Fid: [-26   3 -44   3]
tok: [ -26    3 -103    3]
gamor: [ 45 -88   9 -87]
Dok: [-56  27  37  27]
lutok: [-16 -13 -50 -13]
pag: [-54  20  90  21]
which: [-26   3 -44   3] | Fid

Tosif: [ 55  62  31  30 -59   4 -35]
lig: [-57  13 -32 -46  53 -59 -24]
dorok: [  3  52  -8  53 -18  24  80]
leze: [  3 -84   8  47  -4 -62  10]
letet: [ -8 -81   3  40   9 -68  12]
Zuk: [ 34 -28  30 -63   6 -35 -74]
Buf: [ 50  -9   2   4 -84  59 -10]
gud: [ -8 -81   3  40 -68  12   9]
zub: [-44  64 -18 -52  52  43  -3]
dizit: [ 14 -53   3  -7   3 -77  74]
next: [ 3 52 -8] | [ 53 -18]
which: [  9 -68  12] | letet
chg leze: [  3 -84   8  47  -4 -62   9] | 6, [10]

zorov: [ -61  -73  -81  -98  -98 -103  -92  -81  -66]
rim: [ 38  89 102  89  89  96  81 101  42]
Zofek: [-34  88  59 -39 -39 -43 -36  58 -38]
Salim: [-45  90  69 -43 -43 -46 -40  69 -50]
chg rim: [ 38  89 102  89  89  96  81 100  42] | 7, [101]
chg zorov: [ -62  -73  -81  -98  -98 -103  -92  -81  -66] | 0, [-61]

vimuk: [ -99   79   45  -97  -87   -2   28   89   88  -20   30   87   69   83
  -88   62   -4   91   25   64  -70   53 -104  -64  -75]
gubo: [ 44  13  -8 -16   1  50 -92 -67 -68  17 -25  17 -92  17  71  56 -34 -53
  25 -86 -35 -43 -24  26 -66]
nas: [ 25 -50  46  98  27 -19 -25 104 -70 -85 -42  68  76 -11  91  -3  46  41
  -6  89  38 -19 -57  -7 -97]
Bir: [-73   8  70  -2 -82   5  -7  -9 -24  68   6  99  95   5 -19 -62 -55  82
 -55  45 -46 -90  43  85 107]
zel: [ 44  13  -8 -16   1  50 -92 -67 -68  17 -25  17 -92  17  71  56 -34 -53
  25 -86 -35 -43 -24 -95  41]
pas: [ -37   58   94   -1   80 -100  -47  -75   21  100   92   64   56  -84
  -88   -4   91   62   25   36  -59  -33  -93  105   84]
fosoz: [-34 -75 -84 -76 -70 -98 -78 101 107 104  40 -74  89  72 -47  98 -89   3
  66 -29 -67 -72  26 -72  23]
next: [-88  -4  91  62  25] | [ 36 -59]
next: [  5 -19 -62] | [-55  82]
chg pas: [ -37   58   94   -1   80 -100  -47  -75   21  100   92   64   56  -84
  -88   -4   91   62   25   36  -59  -33  -93  105   85] | 24, [84]
which: [ 89  88 -20] | vimuk

Menes: [  2   4   1  -5   3 -11  16   3  17  -2   7 -32   2 -25 -23 -10 -13 -15
  32 -21  14  15   6 -19 -13  20 -27   8  24   8  17  -3   0  41   6  16
  39  27   8  11   1  -1  -4  14 -12]
paru: [  7 -14   7   5  21  -1  -3   4  -9 -10  -7   6  -3  -2  -6   9  11   3
  -8   7  24  -3 -31  35  19 -24  12  -6  -5  -3   4 -27  14 -23  13 -13
  -1 -14  -2  14   8 -23   5 -12   2]
Kifu: [  8   0   3   4  10   3 -11 -18  -9  14  -6  16   6  23  19   9  17  10
 -18  12   1  -3 -18  36  21 -33  26  -7 -27  -5   3   6   1 -35   7 -24
 -26 -25  -9   2  -1 -39  23 -11   9]
Sugom: [-12 -15   0  -5 -16 -17  23  26  21 -43   0 -36 -14 -64 -44 -11 -30 -22
  43 -50  44  21   9 -35 -19  37 -62  16  43  -3   6 -37  -2  67 -11  34
  78  42 -13  19  11  11 -36  20 -29]
vav: [  9 -16  16   2   9 -18  19  25  19 -43  -1 -33 -17 -64 -45   8 -29 -22
  37 -44  55  18 -33  24   6  10 -60  11  37  -5  21 -58   5  52  -3  27
  73  33 -13  35  11  -4 -25  16 -27]
dag: [ -8   3   3  -3 -14 -10  12   7  21 -14   7 -25  -7 -39 -23 -10 -25 -14
  31 -37   9  15   9 -30 -14  25 -50  13  23   3  10  -9  -4  53  -9  22
  45  32  -3   8  -1   5 -18  19 -20]
fipo: [ 17 -15  16   6  30 -12  -9 -19  -7  14  -8   9   6   9   6  10  19   8
  -4 -10  54   8 -37  52  31 -45  19  -5 -27   5  21 -39  16 -37  20 -31
   8 -24  -9  32   7 -57  32 -14  -3]
chg Menes: [  2   4   1  -5   3 -11  16   3  17  -2   7 -32   2 -25 -23 -10 -13 -15
  32 -21  14  15   6 -19 -13  20 -27   8  24   8  17  -3   0  41   6  16
  38  27   8  11   1  -1  -4  14 -12] | 36, [39]
chg vav: [  9 -16  16   2   9 -18  19  25  19 -43  -1 -33 -17 -64 -45   8 -29 -22
  37 -44  55  18 -33  24   6  10 -60  11  38  -5  21 -58   5  52  -3  27
  73  33 -13  35  11  -4 -25  16 -27] | 28, [37]
which: [ 26  21 -43   0] | Sugom
chg Sugom: [-12 -15   0  -5 -16 -17  23  26  21 -43   0 -36 -14 -64 -44 -11 -30 -22
  43 -51  44  21   9 -35 -19  37 -62  16  43  -3   6 -37  -2  67 -11  34
  78  42 -13  19  11  11 -36  20 -29] | 19, [-50]
which: [-17 -64 -45   8 -29 -22  37 -44  55] | vav

dodut: [ 25 -58  62 -50 -18 -22 -17 -74  65  28  29  35  29  65 -20  30 -52 -25
  67  31 -25 -64 -25  32 -20  53  35  29  24 -18]
dat: [ 45  -4  11  -1 -41 -49 -39  -6  18  51  52  59  52  18 -44  54  -3 -55
  19  54 -55  -5 -55  56 -45  11  59  51  44 -40]
seso: [-39  28  32  40 -50  45 -23 -22  40 -41  41  48  41 -51 -41  43  52 -53
 -54  43 -53  67 -53  45 -42 -42  48  40  34 -37]
Kufut: [ 34 -50  54 -42 -31 -38 -30 -63  61  38  39  47  39  60 -34  41 -45 -43
  63  42 -43 -56 -43  43 -34  48  47  39  33 -31]
Dilif: [-40   9 -18   6  39  48  37  13 -26 -45 -46 -54 -46 -25  42 -45  41  63
 -43  42  56  11  55 -50  43 -17 -54 -45 -38  38]
Dako: [ 23  61 -65  52 -29 -35 -27  79 -67  27  27   1  27 -66 -31  28  54 -41
 -70  28 -42  76 -41  30 -32 -54  32  27  23 -29]
biza: [-32 -65  67 -58  40  48  39 -77  70 -35 -36 -41 -36  69  43 -37 -59  53
  72 -37  53 -71  53 -38  44  58 -41 -36 -31  40]
Zod: [-32 -65  67 -58  40  48  39 -77  70 -35 -36 -41 -36  69  43 -37 -59  53
  72 -37  53 -71  53 -38  44  58 -41 -36 -31 -29]
Nefib: [ 40  32 -23  28 -41 -50 -39  40 -22  45  46  54  46 -21 -44  48  28 -58
 -23  49 -57  36 -57  50 -45 -18  54  46  39 -41]
Zamuf: [-37  51 -56  44  40  46  38  61 -62 -41 -42 -47 -42 -61  42 -43  47  51
 -64 -44  51  56  51 -45  43 -51 -48 -41 -36  39]
which: [-32 -65  67 -58  40  48  39 -77  70 -35 -36 -41 -36  69  43 -37 -59  53
  72 -37  53 -71  53 -38  44  58 -41 -36 -31 -29] | Zod
chg Dako: [ 23  61 -65  52 -28 -35 -27  79 -67  27  27   1  27 -66 -31  28  54 -41
 -70  28 -42  76 -41  30 -32 -54  32  27  23 -29] | 4, [-29]
next: [ 40  32 -23  28 -41 -50 -39  40 -22  45] | [46 54]
which: [ 41 -45 -43  63  42] | Kufut
chg Kufut: [ 34 -50  54 -42 -30 -38 -30 -63  61  38  39  47  39  60 -34  41 -45 -43
  63  42 -43 -56 -43  43 -34  48  47  39  33 -31] | 4, [-31]

pasot: [ -3   2  -5   0   8 -11  10  13  12   2  -9 -14  -3  -8   5   8   8  -6
  -9   3   0   2  -8  -2  -8   5 -12  -2   0   0   4 -24   4   7  11  -5
   2  10 -15   1  15   8  -4  -3   3 -19   3  -4  20   2   0  12   2  10
  -4   2  -9  -6   3   4   0  14  11]
sas: [  0 -18 -14  -3  30 -12   9  17  40   4  10 -27  19 -31  15  34  17 -45
 -12  30   5 -10   9 -19  -1   2   1  -7 -11  -5  -3 -69  22  19  24  -6
  -2 -14 -39  25  38  -7 -20   6 -21   1  20   6  11 -40  16  16 -14  42
  -4  16 -28  -9   8  -4 -22  18 -13]
Daf: [  0 -18 -14  -3  30 -12   9  17  40   4  10 -27  19 -31  15  34  17 -45
 -12  30   5 -10   9 -19  -1   2   1  -7 -11  -5  -3 -69  22  19  24  -6
  -2 -14 -39  25  38  -7 -20   6 -21   1  20   6  11 -40  16  16 -14  42
  -4   1  -8 -10   7  -1 -37  11   0]
Mub: [ -5   6 -14  -6   8  -5  11  16   7   6   2 -10   4  -7   8  19  15 -20
  -9  17  -5   5  -9  -5  -2 -10   3   0  -2 -11  -9 -33  12  -5   8  -3
   0   0 -16   6  10   5  -5  -1  -6 -17  -7   2  18  -7   4  16   4  27
  -7   6  -5   5   0  -2 -15   5   8]
zok: [ 10  -8  -4  -8   0 -10   1  24  27   0  22 -24   7 -22  15  27  23 -40
  -8  30 -12   0   2 -19  -3 -12  18  -7 -22  -9  -4 -63  19  11   5  -4
  -8 -15 -24  20  13 -10 -16   2 -25  -4   9  18   3 -35   2  14   2  44
   0  16 -41   8  15   3 -19   7   2]
Sene: [  9  -8 -14   2  22 -13  14  17  47   5  -4 -27  11 -32   6  35  13 -52
 -16  28   4   2  17 -10  -7 -11  -2   3 -21  -2  -9 -72  23  36  24  -6
  -9  -6 -53 -20  38  25  -7   6 -18 -14   8  14  34 -40  27  22 -17  48
   1  13 -33  -9   6   7 -33   5 -10]
Luvef: [ -3  -2 -28  17  36  -8  36  18  33   5 -17 -20  19 -25   5  34   3 -39
 -20  20  12   4  -3 -23   3 -22  -5  -4 -14  -1 -17 -70   9  28  39 -10
   1 -12 -53  11  51  -8 -25   4   2 -26   0  13  43 -17  40  41 -18  38
 -17  -1 -15 -20   8  -5 -40   3  -7]
Til: [ 15  -7  -8   6  14  -2  10  23  39   7  -1 -21   6 -26  14  33  13 -41
 -17  29  -5  -1  -1 -17  -7 -13   0  -2 -16  -4   8 -68  15  26  24 -10
 -12 -10 -44  30  29   3 -26   4 -18 -20   6  15  26 -39  18  26 -10  48
  -2  14 -42  -3  12   5 -31   3   2]
nute: [  6 -22 -22  16  31 -10  22  21  43   0   4 -29  17 -18   2  28  12 -39
 -15  21   3  -3   5 -24  -3 -16  10   3 -23   0  -4 -76   9  23  36 -13
  -2 -19 -50  18  50 -11 -32   5 -11 -29  13  18  42 -34  27  36 -19  40
 -12  -8 -38 -18   9  -5 -37  12  -9]
tuben: [ 15 -13 -11  10  22   3   7  22  38   5  -1 -23   9 -20  10  31  13 -42
 -17  26  -1  -6  -1 -19  -2 -13   1  -4 -17  -1   7 -73  12  28  32  -8
 -14 -10 -43  32  36   7 -28   7 -14 -27  11  18  34 -41  18  27 -20  46
  -5   5 -36 -13  10  -2 -37   4  -9]
tet: [ -5   6 -14  -6   8  -5  11  16   7   6   2 -10   4  -7   8  19  15 -20
  -9  17  -5   5  -9  -5  -2 -10   3   0  -2 -11  -9 -33  12  -5  23 -12
  -3  -2 -28  15  20  15 -10  -5  -5 -15 -11  -6  25 -15   9  28   6  39
 -12  10 -10  -1  -1 -12 -31   2  10]
Sefu: [  6 -22 -22  16  31 -10  22  21  43   0   4 -29  17 -18   2  28  12 -39
 -15  21   3  -3   5 -24  -3 -16  10   3 -23   0  -4 -76   9  23  36 -13
  -2 -19 -50  18  50 -11 -32   5 -11 -29  13  18  42 -34  27  36 -19  40
 -12  -8 -38 -18   9  -5 -40   5 -11]
which: [  0 -18 -14  -3  30 -12   9  17  40   4  10 -27  19 -31  15  34  17 -45
 -12  30   5 -10   9 -19  -1   2   1  -7 -11  -5  -3 -69  22  19  24  -6
  -2 -14 -39  25  38  -7 -20   6 -21   1  20   6  11 -40  16  16 -14  42
  -4  16 -28  -9   8  -4 -22  18 -13] | sas
next: [-17  -7   2] | [18 -7]
which: [  6 -22 -22  16  31 -10  22  21  43   0   4 -29  17 -18   2  28  12 -39
 -15  21   3  -3   5 -24  -3 -16  10   3 -23   0  -4 -76   9  23  36 -13
  -2 -19 -50  18  50 -11 -32   5 -11 -29  13  18  42 -34  27  36 -19  40
 -12  -8 -38 -18   9  -5 -37  12  -9] | nute

mor: [ 43 -14  85 -16 -33]
dofes: [ 38  70 -27  -7   6]
dalil: [ 40  72  -7 -27  20]
which: [-27  -7] | dofes
chg mor: [ 42 -14  85 -16 -33] | 0, [43]
chg dofes: [ 38  71 -27  -7   6] | 1, [70]
chg dofes: [ 38  70 -27  -7   7] | 4, [6]
which: [ 72  -7 -27] | dalil
next: [-14  85] | [-16 -33]

zasom: [ 25  -9 -29  45  22]
nem: [ 12  14 -76 103   1]
Gabi: [-27  -1  71 -99 -16]
podo: [ -3  -4  26 -36   6]
next: [-27  -1] | [ 71 -99]
chg zasom: [ 25  -9 -29  46  22] | 3, [45]
chg nem: [ 12  14 -76 103   2] | 4, [1]
chg nem: [ 12  14 -76 103   0] | 4, [1]
chg Gabi: [-27   0  71 -99 -16] | 1, [-1]

